Each row has a name. Each question is about the rows just above it. Places in a row count from 1.

[  7 -85  38  46 -26 -17]  (47)
[  4 -26 -16  55  39 -20]  (119)
[  7 -85  38  46  51 -17]  (94)
[  7  -3  31  38 -37 -87]  (9)
One entry of (9) was changed: [  7  -3  30  38 -37 -87]. Where, and from what?  3, [31]
Where does [  5 -26 -16  55  39 -20] differ from (119), and what was there?  1, [4]
One entry of (119) was changed: [  4 -26 -17  55  39 -20]. Where, and from what?  3, [-16]

[ 61 -43  36 -27 -15  39  57] -> (84)
[ 61   2 -90  60  16  27  50] -> (15)
[ -1 -54   3  61 -45  12  62] -> (95)
Shared by (95) and (84):  [61]
One entry of (15) was changed: [ 60   2 -90  60  16  27  50]. Where, and from what?  1, [61]
The one value in (84) and (15):  [61]

[ 46  13  19  52  53  71  26  48  53 -24  52 -25  43 -20  45   9  25  33] : (133)
[-45  -9  53 -60 -12  -7  35 -14  30 -58  78 -13 -85  -2   4  43   9 -14] : (129)
[-24  18  45  25 -24  52 -39  30  42  31 -79  56  15  29 -17  15 -21 -58] : (74)
[-24  18  45  25 -24 -23 -39  30  42 -68 -79  56  15  29 -17  15  30  34] : (66)
Which row holds [-45  -9  53 -60 -12  -7  35 -14  30 -58  78 -13 -85  -2   4  43   9 -14]?  (129)
One entry of (133) was changed: [ 46  13  19  52  53  71  26  48  53 -25  52 -25  43 -20  45   9  25  33]. Where, and from what?  10, [-24]
Whose row is [-24  18  45  25 -24  52 -39  30  42  31 -79  56  15  29 -17  15 -21 -58]?  (74)
Which row holds [ 46  13  19  52  53  71  26  48  53 -24  52 -25  43 -20  45   9  25  33]?  (133)
Where does [-24  18  45  25 -24 -23 -39  30  42 -68 -79  56  15  28 -17  15  30  34] differ from (66), and what was there?  14, [29]
Where does [ 46  13  19  52  53  71  26  48  53 -24  52 -25  43 -20  45   9  25  32] differ from (133), and what was there?  18, [33]

[-12  33  16  38  -6  59  -8  10  44  33  82  -8 -11 -35  -9] -> (40)
[-26  27 -41 -17 -11  42 -12  -7  33   4 -24 -10 -33   0   2] -> (30)
[ -9  22 -10  16  -4  -4  21 -31  43  13 -27   3  -7 -44  -7] -> (101)
[-12  33  16  38  -6  59  -8  10  -9  21 -33   1  58  -3  -3] -> (69)
[ -9  22 -10  16  -4  -4  21 -31  43 -17 -27   3  -7 -44  -7] -> (90)
Whose row is [-12  33  16  38  -6  59  -8  10  -9  21 -33   1  58  -3  -3]?  (69)
[-12  33  16  38  -6  59  -8  10  44  33  82  -8 -11 -35  -9] is in which row?  (40)
One entry of (69) was changed: [-12  33  16  38  -5  59  -8  10  -9  21 -33   1  58  -3  -3]. Where, and from what?  5, [-6]
Where does [-26  27 -41 -17 -11  42 -12  -7  33   4 -24 -10 -34   0   2] differ from (30), and what was there?  13, [-33]
Where do [ -9  22 -10  16  -4  -4  21 -31  43 -17 -27   3  -7 -44  -7] appear?  (90)

[  1 -15 -17  -1]  (124)
[-18   4 -62 -84]  (29)
[-17 -15 -17  26]  (25)
Where do [  1 -15 -17  -1] appear?  (124)
Changed (124): [  1 -15 -17  -2]. Place and old value:  4, [-1]
Changed (25): [-17 -15 -17  27]. Place and old value:  4, [26]
One entry of (124) was changed: [  2 -15 -17  -1]. Where, and from what?  1, [1]
Where does [-18   4 -61 -84] differ from (29), and what was there?  3, [-62]

